Each path below is one point turned by a fixed rotation once a step. After each direction that follows a path, write how fast that rotation turns it, in degrees a step (0 if it stays still).
Each turn is a multiple of 5 degrees from 10 to 175, or 0.
Each row of a path follows its step; steps can be skipped.
Rotation 1:
step 0: [ 22 -19  31   1 -40 -32  -4  11  -5 -28   1   2  11 -27  -7  -7   5  -8
   8  -7  29  21  30 -19  28 -22  17  -8  10 -22   7 -34  15  21  -7   2
   8 -40 -24   5  -2 -14 -17 -17 -10]
step 2: [-11 -19  41  -2  -4  41   9  12  -7  -7   3  27 -12  18  13 -34  19  -7
  27   3 -30 -27   1  -6  10  14 -17   0  10  31 -33  -2 -10  18   8 -28
 -20   3 -13  14  12 -21 -21  20  13]
step 11: [ 10  -7  35 -32   2 -12  -7   8  -2 -16  12 -31  -3 -23  17 -20  30  -6
  -1  33 -25  23  -9   1 -32 -22  -1 -35  21  -4   2   7 -12 -16 -12  12
  16   0  36  27  13  -7  21  -2 -29]
step 16: [ 25 -11  16 -43  -2   8 -16   2  -9  13  19 -26 -11  18   1 -20  15 -12
  -4 -19  16  22 -11  -6  14   6  -2 -31  27  -5  37   3  -7 -18 -10 -29
  44 -16 -16  10 -12 -18  -5 -37 -24]
step 18: [ -8 -23   2  27 -22   5 -17   0  26 -37  11 -22 -16   4 -10  -3  34  -8
  -6  33  17  -3  13 -18  13 -27   7  11  10  30 -17 -46  24  19   8 -15
 -25   7 -16  -4   5 -24 -18  13 -19]
step 21: [  5  33  27 -28   2  31  -8 -17  -4  -9  11 -34   2  13  22  -5   9 -28
  13   2 -14  27  -1 -46  22 -19  11  -4  34  -2   5  -8  -9  -8 -23  13
 -15 -19 -21 -29 -13   5 -14   9 -31]
step 23: [-14 -28  22  -9   0 -11   0  29  27 -19  -8 -18 -13 -21 -35 -11   4   6
  10 -12   3   9  10  13  48  -8  -3  -2  -5 -19  -5   0   9  50  18 -10
 -10  36 -38  23  10 -14   7  12 -14]
step 27: [ -7  14  20  23  -5  31  -5   6  -1  -3   2   2 -18 -23   1  20   1  -5
 -13  -7 -23  28 -11   2  -5  10 -37 -45  26  32   8   8 -12   6  -8  -8
  14   9  22  36 -30   7 -15  43  -7]
[ -2   7  -8   4  -2   6  11  -2   2  -2   6   0  -1   5  14 -16   4   4
   1  -2   2   2  -2  -8  14  -2   3   3 -11   5  -2   4  -3  -8  -3   7
   2   7   4  -4   1  -7  -4   1   5]
95
[ -7   5   3   3   5  -4  -4   0  -2 -11   4   9   1   7  -3  -6  -3   5
  -4  -8  11   6  -2  12   3  -1   7 -10   4  -5  -2   5  -3   7   0  -5
   1   3  -6  -7   2  -1  -7 -16   3]
45
[ -5  -1   0   4  11   8   1   3   5   8  -3  -5   1   2 -13  -4   5   3
   0   1   9 -10 -12   6   6  -8   5   3  -1   2  -5  -9  12   3  -2  -2
  -4   2   6   2   0   5   4   3  13]
70
[ -3   4  -6   1  -6  -4 -11  -1   5   5  -5   1  -6   7 -10   2   4   4
 -18   9   2  -2  -7  -1   1   4   0   8   2   9   0  -4 -13  -6   0   0
  12   3  -3  -1   0  -7   0  -3  -4]
170
[  4   5  -8  -4   5   0  -4  -4  -1  -5 -10  12  -6  -4   4  -4 -11  -3
  12   3  -8  -1  -7   4   2  -7   1   8   9  -2  -7  -2   6  -4  -2  -6
  15   0   3   4  -3  -2  -9   3   0]
145
[  2  -3   5   9   3   2   9   8   2   6   3   6   1  -3   2   5  -9  13
 -10   7  -5  -2  -4  -4  -3  -1  -2  -2  -4  -2  -1  11  -2   3 -12 -16
   3  -4   1  -8   4  -2  -2   8   3]
140
[  5   4  -1  -5   1   0  -8   3   1   4  -5 -10 -10  -3  15   2  -5   8
  -2   5   7  -5  -9  -9   1  -9   3  -9   8  -4   8   1  -3   4   9  -2
  -5   1  10  -5  -4   2   2  -7  -2]
140
Rotation 2:
step 0: [-27 -16  16  19  -5   5   8 -30  -2  -9   3  34  21  -4  -8  21  -1  28
  24   2 -29   5 -12  -1  -9   8  39  35  38  53 -46   3  20  18  17  -9
  -7  15  -9  -8  12  -1  19 -31  -8]
step 6: [-13  -1   9  41  44  -5 -27 -18 -34 -12  24 -16   2 -44 -20   6  20   3
  14   4   1 -14   9 -26 -11  -7  -5 -16  27  11 -10  -8  20   4 -14  12
 -11  35  11  22 -11  47  11 -37   0]
step 9: [ -8  35  -7  16   6 -36   4  -8 -26 -21   2  17 -19 -36 -28 -10  13  -3
 -26  44 -10 -43  -8 -11  -2  32  16  22  12  29  -4  -3   7  13 -31  12
 -19  42 -15  -7 -17   7 -12  10 -15]
step 13: [-18 -31  14  23   6   4 -17 -14 -14 -16  19  32  -6 -28 -26  -5  12  17
  27 -12 -27   0 -20 -24  10  -2 -14  35  24  56 -40   2  -3  13  17   6
   3   3 -21  -8  -5  22  32 -12  -9]
step 15: [ -6  19 -41  33   3   8  36   3 -27  23   9  20 -24 -18   3  -9  42   0
  14  -2 -12 -25  14 -15 -15  21  30   0  47 -32   1  35  23  17 -14   1
  10   1  -9  -6  34  -4  -3 -12  13]
step 16: [-25  38  12  42  12  -1 -22  -9   3  -3  39   7   4 -32 -20  -2  40  19
  -1  -2 -14 -14  -3   7  -1  15  23  60 -34  19  -4  15   3  -7  11  18
 -14  25  -1  -9 -26  -1   1 -22  21]
step 20: [-24   8  12   4  -1  45   4  -8 -23  14  38  30  15   8  -9  -7  21 -39
  31   4 -14 -21  -6 -46 -17 -19  19  34  13  18 -16  11  26   6  12   0
  19 -29 -26 -26  23  -5  10   0   3]
step 24: [-18  25  -1  10   7  -9 -11 -20 -17  -1  23 -11  10  33  -1  24  58 -15
   1  16   5 -40  25 -33   3  -7 -17  13 -11 -12 -35  16  -4 -14 -12  16
  21  37  43   7  15  -3  20 -10   3]
[  8   5   2   7  -6   5   2   1  -5 -10   0   2   1   3   6  -8  -5  -6
  -6  11  13  -6 -12  -8   2  -4   8  -9  -3  -2   4   6   8   4   0  -9
   8   3  -4  -2  -2   4  -2   5   1]
140
[  8  -7   7   7  -3  -6  -3   2   3  -7  -6   0   5   2   4   0  11   3
  -2  -7  -1   3  -7   6  10   7   1   3  -5  -1 -12  11  -5   5  11   3
   8   2   1   9   8  -1   5  -2   8]
135
[  8  -3  -8  -5   2   5  -5  14  -5  -8  -5 -12  -5  -8  -7   9  -2   1
   8   0   8   9  -3  -1  -5   5   3  -3   8   1  -8  -4   0   2  -3   8
   2  10  -6   1   1  -2  -2  10  -3]
85
[ -7  -5   0  -3   3   1   7   7   0   8  -6  -7   3  11   5   3   7   1
 -10   9   3 -13  12  -6  -2   7  -2 -10   1  -2  -3   0   0  10   0   6
  -6   2  -4   7   6   0   3   4  -2]
115
[ -2  -5   1  14  11  -6   7   1  -8   3  -8   2  -3 -16  -9  11  -1   0
 -10  -1   3   1   0   1   6   5   5  -3  -9  -4   8  -1  -1  -1  -1  -5
  -3  -2  -6  -7   5   1   2  -3  -4]
110
[  4   4  -2  -4  -1   5  -1   1   0   0  10  -4  -4   5   3  10   4   3
   1   2  -1   3  -5  -5  -4   2   7   1  -8   5  -3   8  -7  -4  -1  -7
 -19  -5   6  -9  11  11   1   7   7]
85
